In the rows, 128 means zero.
The same turns and mirrors carry the whole set onto itself and the rows of a family onto each other. Which other rows belong to the same family as each row named below? List them in the order they appear above.
These 16 rows form 4 families of 4 rows each.
F: [127  94 129 116 143 130 126 112 117]
P: [116 106 105 123  91 141 134 125 135]
Q: [136 113 106 124 106 177 115 133 123]
Y: [149 111 127 120 151 167 105 121 117]
R: [130 141 152 122 167 126 107 143 129]
M: [131 168 133 133 124 132 113 159 162]
B: [127 137 143 148 157 113 123 137 103]
H: [151 144 109 136 106 166 106 137 157]
J: [138 142 117 133 104 123 121 130 174]
S: [133 166 134 160 134 111 120 149 135]
A: [105 137 112 126  89 151 128 159 128]
N: [107 126 122 146 122 131 137 142  88]
X: [116 153 115 157  99 126 133 153 122]
V: [162 139 130 129 149 156  96 128 151]
K: [147 128 142 127 155 114 112 118 156]
C: [107 113 132 112 137 147 126 142  94]

Same family as N: B, S, X
Same family as H: Q, Y, V
Same family as P: F, J, K

The same turns and mirrors carry the whole set onto itself and the rows of a family onto each other. Which other rows belong to the same family as each row named below? List them in the order they appear above.
These 32 rows form 4 families of 8 rows each.
nif: [115  92  95 126 109 135 149 120 153 127 152 128 157 160 125 163]
Rifo: [129 122 152 102 111 106 112 164 137 155 130 128 135 140 132 125]
rige: [106 121 134  89 127 103 131 161 120 146 127 116 156 139 150 130]
vovan: [110  83 135 126 159 100 164 148 158 126 121 132 153 135 133 139]
gida: [123 105 145 112 134 126 143  91 127  95 151 130 129 127 108  97]
dapo: [137 117 143 109 128  85 115 161 115 136 141 135 151 138 146 142]
Tam: [123  91 138 126 110 130 107 121 152 129 160 153 127 153 106 106]
kisuv: [124 135  94 159 164 126 146 122 161 149 125 143 131 129 130 122]
livis: [104 140 119 138 145 116 105 164 116 148 152 118 141 106 126 120]
Famet: [130 109 129 118 157 118 112 119 128  99 171 124 135 117  95 103]
Pibe: [114 139 149 131 127 108 153 104 117 120 142 121 130 132  99 166]
ruzo: [110  95 146 117 137 112 158 136 167 125 108 117 142 117 128 112]
Fuper: [131 135  96 127 147 138 121 164 116 136 159 145 134 101 137 140]
ruvip: [105 139 108 146 157 117 146  99 146 150 116 118 111 115 135 133]
Sal: [114 147  95 120 127 140 110 154 136 154 149 127 132  98 117 147]
zes: [130 132 145  86 129 105 126 160 122 140 132 135 167 140 136 121]
Bogu: [125 110 127 114 142  95 174 133 168 130 109 128 161 145 134 131]
Zopom: [127 127  98 157 167 117 131 142 166 149 132 122 108 118 133 121]
nudo: [129 109 150 105 150 122 126 119 140  99 153 145 116 106  92 122]
Libem: [115 132 123 116 144 118 161 103 114 113 127 110 136 152  91 155]
takir: [109 115  86 136 108 135 131 126 144 140 133 137 136 160  97 167]
Zova: [114 133 136 110 136 107 148 104 104 122 160 104 149 156 115 152]
fub: [131 133 116 114 136 135 150  82 126 116 147 110 138 139 105 162]
seni: [127 108 104 128 104 137 115 116 153 142 153 138 148 150  99 169]
lopor: [125 117 139 106 136 113 128 118 126  89 136 131 124 128  96  93]
Miliz: [128  96 122 125 109 123 100 110 146 128 135 169 103 136 128 127]
banol: [117 101 106 112 141 100 159 141 174 136 107 118 135 133 154 133]
rezat: [127  98 114 129 109 136 100 132 145 127 141 163 117 159 109 103]
Pibo: [143  92 105 141 127 126 106 113 160 132 152 148 113 155 133 114]
sof: [109 123  96 161 157 104 154 117 141 146 140 141 115 122 147 128]
riti: [123 151  99 136 139 125 104 153 121 146 153 145 147 110 121 113]
rateg: [105 101 113 137 108 157 142 125 139 135 135 148 142 142 113 171]

Same family as gida: rige, Tam, livis, Zopom, fub, seni, banol
Same family as rateg: vovan, dapo, Pibe, Fuper, nudo, Miliz, sof
Same family as Pibo: nif, Rifo, Famet, ruzo, ruvip, Sal, Zova

The same turns and mirrors carry the whole set onto itself and the rows of a family onto each other. Which other rows belong to the same family as each row named below? List them in the order they appear above.
These 32 rows form 4 families of 8 rows each.
zela: [121 101 134 117  99 171  75 165]
Riz: [ 84 152 121 113 128 117  98 153]
veg: [124 138  90 135 104 126 111 166]
semo: [103 119 162  88  97 138 108 159]
bilo: [ 87 130 144 116 128 127  66 180]
niduz: [ 88 139 129 114 134 116 116 146]
Pezof: [118 132 122 130 102 125  66 200]
kopa: [122 102 124 165  98 135 102 156]
Zemu: [109 120 146 131  88 103 132 160]
sefes: [ 94 121 158 119 134 132  73 175]
leno: [122  99 124 167 100 133  99 157]
pebi: [127 124 130 131 102 131  71 203]
fot: [113  97 130 119 102 170  76 154]
bir: [113  96 131 121 100 171  79 156]
nilad: [107 121 148 138  78 116 128 148]
midus: [ 90 146 123 112 134 128 110 144]
tul: [107 126 146 135  98 106 134 150]
Dop: [109 121 145 132  86 107 134 155]
Lup: [101 116 150  83  90 141 111 157]
mus: [ 99 116 157  98  82 143 109 147]
refi: [129 123 131 133  99 128  72 203]
fal: [110 101 141 123  89 169  80 150]
selu: [100 116 153  86  90 144 110 155]
ladut: [ 95 115 158 106 127 130  77 180]
Dito: [128 110 116 164 101 140 102 155]
tunil: [ 91 123 155 114 134 133  75 178]
fepe: [132 116 122 127  99 137  72 199]
suk: [114 152  97 128 102 118  98 174]
fimef: [118 105 130 163  85 140  99 151]
bani: [125 147  96 128 100 124 107 174]
tuda: [ 89 148 121 111 132 126 110 148]
seva: [126 149  96 127  98 126 110 171]

Same family as mus: Riz, bilo, Pezof, nilad, fal, suk, fimef
Same family as veg: zela, semo, niduz, tul, ladut, Dito, fepe

The same turns and mirrors carry the whole set onto itself and the rows of a family onto each other. Which other rows belong to the same family as each row named below? List them in the order they appear above.
These 15 rows form 5 families of 3 rows each.
sezo: [101  91  94 156  85 120 170 166]
zativ: [ 85 126  77 149 122 101 147 118]
piveg: [ 85 103 116 147 114 119 163 181]
vona: [129 111 106 119 120 143 171 124]
putu: [122 122 103 137 101 115 202 110]
Dup: [104 124 139 163 107 123 176 170]
Navap: [107 112  97 155  83 104 203 135]
neti: [ 74 129 103 140 143 106 145 143]
gile: [ 99 130  89 151 102  92 191 108]
mogo: [108 117 128 118 140 140 165 150]
bikav: [112 143 138 144 137 128 169 133]
Ladu: [ 98 104 120 120  91 149 167 114]
baro: [ 82 146 121 169 125 101 157 145]
Fatig: [ 70 122 101 133 100 123 150 101]
Fugel: [ 72  97 107 146  71 128 162 136]

Same family as Dup: bikav, baro
Same family as sezo: zativ, vona
Same family as Navap: putu, gile
Same family as mogo: piveg, neti

The same turns and mirrors carry the whole set onto itself and the rows of a family onto each other. Which other rows belong to the same family as each row named below? List them in the order they appear above.
These 36 rows form 6 families of 6 rows each.
Vufet: [106 177 164 153 119  90  63 113 113]
Mavu: [125 170 153 142 116  97  66 121 111]
Bufik: [ 91 201 155 165 109 125  50 124 123]
gasip: [134 167 118 139 113 108  75 120 156]
mam: [139 142 116 176 130 115  91  89 111]
Nisil: [102 171  94 186 109 160  64 105 137]
pofo: [ 89 166 121 200 119 145  58  97 101]
Sazo: [123 143  95 190 123 107  81  99 134]
zazut: [ 91 198 165 169 109 125  51 116 123]
merab: [ 89 198 150 195 111 125  55 121 137]
zek: [124 165 157 168 128  99  80 105  98]
boze: [ 87 203 156 173 119 129  53 116 117]
bok: [112 180 157 147 127  88  68 116 120]
dolal: [114 166 150 170 124  75  74 116 126]
lan: [139 140  91 166 117 132  78  98 120]
Fara: [105 169  99 192 112 160  63  96 136]
Zenir: [134 170 128 138 125 102  78 112 152]
gabes: [ 96 196 154 173 108 142  47 119 108]
depu: [108 169  89 186 121 154  72  96 136]
Kov: [141 167 135 135 110 110  71 117 141]
toz: [138 161 124 143 114 109  74 108 157]
dag: [114 204 162 174 108 145  62 114 138]
bege: [111 167  97 195 110 142  70 103 156]
popid: [129 172 136 162 111  95  71 118 165]
lovu: [122 182 118 183 110 169  71 100 147]
betat: [ 86 171 131 211 118 122  59 105 105]
ges: [133 140  99 162 121 114  83  96 136]
Dit: [107 162 133 201 125 137  77  93  87]
Nuno: [109 175 152 153 119  87  65 120 107]
fase: [129 150  88 165 128 123  84  95 133]
fogez: [ 82 182 124 197 123 141  58 102  99]
pupiv: [143 179 138 152 112 130  78 108 160]
zut: [ 85 172 113 195 117 142  59 104  95]
Nulol: [122 162  94 178 109 161  67 101 130]
fivu: [128 141  93 162 123 112  84 103 130]
femuv: [ 95 178 132 186 112 146  53 109  90]

Same family as lovu: mam, zek, dag, Dit, pupiv
Same family as depu: boze, bok, Zenir, fase, fogez
Same family as Nuno: Bufik, gasip, Nisil, zut, fivu
Same family as Mavu: lan, gabes, Kov, Nulol, femuv

The same turns and mirrors carry the whole set onto itself and the rows of a family onto each other. Which other rows belong to the same family as each row named below? List them in the order they appear above.
These 40 rows form 5 families of 8 rows each.
sato: [133 121  95 117 148 122 117 109 141]
Zesid: [117 156 131 103 148 108 144 121 149]
lagu: [107 145 135 116 149 123 139 122 164]
tuv: [141 121 106 101 138 123 108 105 141]
dabuz: [110 104 102 146 102 153 131 132 126]
puba: [123 128 155 158 128 134 121 153 113]
Tedi: [143 125 118 120 152 114 118 108 155]
vis: [123 110 118  95 138 105 124 109 106]
kupi: [100 101 139 139 152 158 141 145 129]
Vuse: [132 133 152  86 121 118 116 121 130]
Nek: [130 125 133  97 131  90 130 116 111]
dov: [122 134 131 170 122 128 133 154 110]
Mife: [103  95 106 132 104 151 138 121 135]
zaso: [125 145 163  93 129 124 123 140 126]
mis: [102 100 137 150 139 157 153 136 133]
lal: [125 126 138 163 125 142 125 151 105]
defo: [128 123 114 105 146 102 115 116 103]
kor: [132 120 156  86 127 115 121 129 134]
Leze: [136 144 151  94 136 120 112 133 135]
lofum: [106  90 150 150 138 150 137 150 127]
duda: [128 103 129 165  98 131 146 125 126]
sil: [ 98 109 113 136 106 165 142 137 123]
bevok: [137 124 105 113 160 117 109 114 150]
Leb: [129 122 137 163 127 134 117 159 103]
Gub: [138 111 132 102 129  99 119 116 102]
gudef: [136 134 148  87 115 117 119 130 134]
gegu: [128 109 137 151  94 146 144 119 126]
gitig: [133 113 125 164 104 133 146 114 120]
Posif: [119 155 141 115 147 114 136 120 146]
rezod: [134 103 143 158 107 133 150 127 106]
doten: [107 157 129 103 140 112 136 117 146]
fila: [115  98 145 150 147 155 130 140 128]
Mok: [137 126 112 114 156 117 108 104 147]
vubu: [110 128 145 155 120 151 125 157 113]
guz: [ 95  99 112 131 108 152 145 141 119]
mepag: [108 139 126 107 158 109 140 117 151]
sim: [130 118 119  91 141  98 128 117 109]
gogi: [ 97 109 110 135 107 161 145 143 136]
pef: [139 117 129 156  95 126 145 127 110]
dilo: [101  98 152 142 140 155 142 146 120]

Same family as dov: Tedi, defo, kor, gegu, doten, fila, guz
Same family as Mife: sato, lagu, puba, kupi, zaso, Gub, pef
Same family as dabuz: tuv, Nek, mis, Leze, rezod, vubu, mepag

